Each row is where one point has got to under a steady rotation. How many steps took it there?
The counts run from 0 to 611.
[-24  11 -34 -13  18   8 -28  -2  -7  13 -26 -41 -21 -12  17  13  12  11
   4   3  -3 -47 -36   1  32   1  -4  -1  -6 -11  -8   2   6 -29   2  11
   5  -3  30  20 -17 -25  13 -17  -3  33  20 -36 -23   2 -31  10   0   7
  23  -1   4  13 -26 -44  30  -8  21  31  37   8   3  11] : 269
[ -3  14 -30  -3   2   0 -33 -34  11 -16  -5 -37  -7  -6  29  28   1  16
  -3  14   5 -42  -8 -12  30  30 -28   0   0   6 -52   9   1 -31  -5 -14
   8  -9  20   8 -16  -7  17   5  -6  37  29 -18 -32  -8 -28 -20  -3  27
   3  -9  17  44 -22  -8  27   3  24   8  -7   8  13   2] : 283
[-24   9 -12   8  -2  13 -22  10  -3  16 -36 -43 -10 -13  19  34 -10  20
  -1  25 -21 -24 -17 -30  26   0  -4   5 -23  -4 -21  10  22 -21 -16   2
 -15  -9  32  20   0  20  31   0 -19  17 -13 -37 -22  30  -6  21   5  -5
  15 -31  18  24 -20 -21  36  -8   1   9  27  28  27  -1] : 63
[  4  19 -32   9   3  -9 -25 -38   6 -16 -17 -30   7 -15  18  28  -3  26
  -5  19  -2 -34   4 -24  25  30 -21  17  -5  10 -58  17  -6 -32   3 -14
  12  -2  23   5 -13   2  21  -1 -13  27  13 -15 -36  10 -29 -19  -3  12
   0 -23  19  48 -28   2  18   3  23  17  -5  10   7   1] : 285
[-20  23  -4  -1  15   8 -18  14   1  13 -46 -28   4 -11  17  20  -3  23
 -14  28 -20 -17  -1 -31  -5 -11  -3  17 -36   0 -18  22  21 -14  -2 -20
  -8   0  29  13   1   6  30  -6 -24  23 -23 -40 -34  33 -13  22  -4 -10
  23 -33  14  45 -13  -8  27  -4   5  14  21  28  10  -9] : 2
[  6  24   5 -26  22  11 -35  16 -18   7 -38 -31  -6  15  34  23  15   3
 -13  17 -20  -2 -10  13   1 -27  -9 -16 -36   5 -23 -13  -2  -6  17 -13
  -2 -14  -6  18   6  16   5  10 -23  56   6 -40 -19  16 -25   9  -5  12
  49   1  -4  32   2 -28  38   1   6 -17  11  10   8   3] : 452
[ -7  17 -15   2   3   1 -33 -22  18 -11 -20 -33  -5  -1  25  22   6  15
  -8  31  -1 -27   8 -16  17  20 -23  -7 -16   8 -58  16  13 -15  -5 -44
  -3  -6  30   6 -12  -4  21  11 -14  38  11 -28 -36   1 -26 -22   1  15
  12 -19  22  48 -17   3  26  -5  19   0 -18   6  10 -13] : 494
[-35   4 -20  -6   6  14 -25  -7  16   3 -32 -39 -15  -9  25   7  -5  21
  -8  22 -24 -25 -15 -32  12   3   0   0 -19  -5 -37  21  16 -13 -17  -5
  -3 -19  32  -2  -6  12  36   8 -29  38 -14 -43 -20  32 -15 -10   2   5
  18 -29   8  36 -19 -17  32  -9  -7  -6  10  24  -1  -5] : 359
[  1  15  -4  -3   2   9 -37  -3 -28  -5 -30 -39 -14   7  22  43  37  -2
  15  15   8 -26 -16  16  32   4 -10 -23 -11 -18 -33 -17   0 -21  19   1
 -25  -4  23  24   1 -15   0   0   9  24  24 -35 -39   1 -30   1   6  -4
  28  21  -6  13 -14 -34  35  -5  19  23   6  -2  28  -1] : 528
[ 23  18 -15   7  12  -8 -21   0  -2   6 -40 -30  12  -4   9  38 -27  15
 -19  36 -29 -11  17 -14  17 -15 -10   8 -31  23 -42  -5 -12  -7  17 -24
  22  -4   2  27  -6  36  16  11 -32  36   5 -12 -10  13 -16  -3  -2  22
  28 -34  16  40 -16 -10  34 -13   5  -5   6   0   7   8] : 399
[-17 -10 -29  -1   1  -7 -20 -15  -4  -7 -48 -37 -27  -5   9  13   3  18
  -1  25 -27 -40  -8  -7  39  -2  17 -21 -14 -10 -41   4  -1 -30  25 -11
   6   1  31   0  -6   3  13   6 -10  49  19 -34  -6   7 -18 -29  14   6
  21 -15   8  10 -29 -22  31 -21   4  14  12  -9  -7   3] : 110
[ -8  17  -8 -30  23  -7 -27  16 -21  12 -32 -29 -12 -10  31   8  13  16
 -24  21 -10 -33  -4   9  23 -29 -11 -26 -30   2 -11   4   9 -33  14 -29
  -1   6   0  22  -9   3   5  -5 -11  71  29 -30 -15 -11 -25   4   5   6
  33  -4  15  20  -9 -20  36   5  23   3  15   0  10  10] : 603
[ 20  19 -33  15  13  -2 -20 -16 -21   1 -44 -29   6 -17   3  38  -4  18
  13  23 -14 -19  -8 -11  28  11   7  24 -14   1 -37 -16 -26 -18  16  29
   3  -9  25  23   0  11  17  -8 -16   4  -2 -16 -27  32 -29   6   0  -6
  21 -10 -13  25 -33 -40  27 -21   9  31  32   9   9  19] : 325
[ -3  20  -2 -18   8  20 -25   5 -14   0 -39 -41 -10  13  31  38   2   3
  -9   6 -36  -7 -38  -4   1 -17   7  -9 -24   2 -29 -11  -9  -4  19   7
  12 -17  -5   3   7  23  10  25 -25  37   4 -41 -10  30 -19   0 -11  27
  42   7  -4  37   1 -40  37   3  -7 -17  14  12   5   4] : 513
[ -2  11  -6   0   2   5 -41  -3 -21  -4 -27 -42 -21   2  26  34  34   1
  15  16  11 -27  -7  16  39  16 -15 -20 -11 -17 -41 -14   2 -24   9  -2
 -29  -9  30  19  -4 -12   9   2   4  30  19 -34 -39  -4 -30  -5  10  -7
  24  14  -3  14 -18 -28  37  -9  18  17   8   0  25   0] : 529
[  3   6 -34  -4   9  -8 -38 -34 -10 -21 -25 -29 -15 -12  23  12  25  16
  11  23   7 -29   4   7  39  22  -9  -3   2 -12 -62   2 -10 -25   3   7
 -14 -18  31   2 -12  -8  15  -7 -10  42  16 -22 -32   5 -34 -30   8  -6
  16  -3 -10  19 -32 -22  23 -15  16  18   3   7   4   7] : 382
[  8  28 -21 -12   4  20 -26 -24 -14 -12 -21 -45  -1   8  20  45  -2   5
   2  -3 -16 -23 -48  -9   7   7   0   4  -6   8 -42  -7 -20 -18  21  26
  27 -12  -7   0   5   9  12  14 -17  21  18 -30 -23  21 -25  -6 -17  37
  25  17  -2  40 -10 -41  26  10  12   1  12   4   6  10] : 575
[-18   5 -20 -20   3  12 -33 -11 -10  -7 -27 -45 -29   5  28  25  10   6
  -1   5 -27 -32 -40  -1  24  -6   3 -26  -4  -6 -34   0  -4 -23  13   7
   9 -12   1  -5   0   7  10  18 -12  56  26 -37  -5   8 -23 -24  -2  29
  30   9   2  19 -10 -39  31   2   0  -8   9   0  -1   6] : 516
[  0  20  -5  -5  16  14 -27  15 -31  16 -43 -40 -10   4  15  38  18  -1
   9  11 -11 -21 -30   8  23  -8   5  -6 -24 -10  -8 -21  -2 -18  24  11
  -5  -2  18  31   1  -9   6  -6  -4  15   7 -36 -30  15 -28  24   1  -3
  36  12  -9  12 -12 -50  37 -12  16  24  35   2  20   5] : 118
[-14  -3 -28  -4  -6  -8 -16 -20 -15 -15 -36 -44 -18 -19  22  24   0  25
  -3  17 -27 -45 -18 -18  40   6   8 -17   0  -9 -44  17  -8 -40  18  12
   4   0  14  -9   2  20  18   8 -10  46  24 -29 -11  19 -17 -32   7   5
   9  -9  14  17 -29 -20  28   1   1   7  15   4   2  12] : 519
[ -3  10 -24  -9   6   8 -27 -24 -19 -13 -38 -43 -20   5  16  27  22   3
  11   3 -15 -40 -33   9  28  10  14 -14  -4 -14 -39  -6 -14 -25  36   9
  13  -5  13  -1   2 -13   3   8  -1  36  27 -37 -17   8 -35 -25  -2  19
  27  17  -5  15 -21 -43  30  -4  13  18   8 -13  -4   4] : 169
[-10  -3 -15  23  -5   4 -17   0   2   2 -52 -40 -14  -3   3  36 -12  14
   5  38 -33 -22  -2 -24  33   1   6  -2 -28  -2 -42  -1  13 -17   8 -13
  -4  -5  41  19  -6  19  27  13 -17  19  -7 -31 -13  26 -12  -5  10   0
  18 -36  11  20 -28 -24  34 -28  -3  12  14   5   9  -6] : 261
[ 37  27 -26  -1  25 -14 -24 -11 -14   1 -28 -23  24 -16  14  33 -18  25
 -17  26 -10 -16  13  -6  21  -4 -17  24 -19  21 -40  -5 -25 -18  15  -4
  23  -5  -5  27 -11  28  11  -1 -28  34  14  -4 -21  13 -28   6  -2  11
  23 -25   9  43 -19 -14  28  -3  21  10  23   8   7  23] : 189
[ -1   2 -24  17   3  -8  -9  -6 -17  -5 -59 -31  -5 -21   3  27  -5  25
   3  30 -31 -29  -3 -20  31  -2  21   5 -21 -10 -36   7  -8 -29  31   3
   4  11  31  10   0  14  19  -4 -10  22  -3 -31 -18  33 -19  -9  10 -18
  18 -24   6  17 -30 -26  28 -18   2  33  29   1   2   8] : 113
[  9  13 -24 -10  20 -23 -20  -6 -10  -4 -39 -20   2 -28  19   5 -10  30
 -23  33 -21 -25  19 -12  25 -17  -3  -1 -23   8 -42  19 -11 -26  13 -15
   5  -3   4   6  -7  27  16  -3 -27  66  14 -14 -10  17 -20 -16   6  -4
  22 -33  13  34 -24  -2  24  -2   9   2  18   8   0  19] : 248
[ -5   7  -2  -1  -6  15 -28   2 -18  -5 -39 -50 -24  12  18  48  20  -4
  12  13 -21 -27 -32   8  29  -2   0 -29 -18 -15 -34 -24   1 -18  31  -7
  -4  -5  13  14   8   0   2  21   4  27  20 -41 -20   5 -23  -8   4  13
  32  15  -3  11 -11 -41  38 -12   5  10   6 -12  15  -7] : 317
[  5  31 -31   0  13   8 -15 -16 -15  -1 -26 -38  15 -20  20  40 -12  22
  -4   3 -18 -32 -32 -33  10   8  -1  27 -10   9 -25  14 -16 -31  12  26
  18   0   2   8   1  12  21  -6 -18   9   6 -23 -35  35 -21  12 -13  12
  10  -9   7  45 -21 -28  22  13  11  20  31  27  10  16] : 424
[ -7  -5 -17   1   3  -6 -29  -5   8  -1 -33 -32 -15   3  16  20  -4  12
 -12  37 -16 -33  13  -1  39  -4 -13 -24 -23   2 -47  -1  10 -20   8 -42
   1  -7  22  16 -13  10  14  12 -13  59  23 -24 -11  -8 -21 -23  11  15
  26 -26  19  23 -18  -8  37 -15  14  -5  -5 -11   6   0] : 48
[ 16   9 -30   3  12 -16 -39 -16  -8  -2 -16 -29   0 -22  29  26  -7  25
  -8  31   0 -23  17  -5  43   4 -25   9  -9  13 -52   2 -10 -20 -16   1
  -6 -19  10  21 -17  30  24  -5 -25  47  13  -7 -23   5 -23  -9   7   6
  11 -28   7  33 -29 -10  33 -11  10  -1  16  16  15  21] : 186
[-13  12 -12 -19   8  17 -32  -5 -11  -5 -30 -47 -25  10  29  31   9   5
  -3   4 -27 -24 -42   3  19  -8   7 -22 -14  -5 -31  -9  -8 -13  17   9
  17 -16   0   0   4  11   8  20 -10  49  25 -40  -4  13 -23 -15  -7  34
  33  12  -2  26  -6 -39  33   2   2 -14  10   0   0   5] : 515
[  7  17 -14  14   9   2  -9   4 -29   4 -61 -32   6 -16   0  39   1  13
   7  20 -27 -19 -10 -15  21  -6  21  10 -29  -8 -24  -7 -12 -24  36  13
   6   8  26  18  10   8  10  -8 -10  11  -5 -34 -24  35 -26  10   6 -16
  29 -13  -4  20 -25 -38  31 -12   7  39  32   6   9   7] : 115
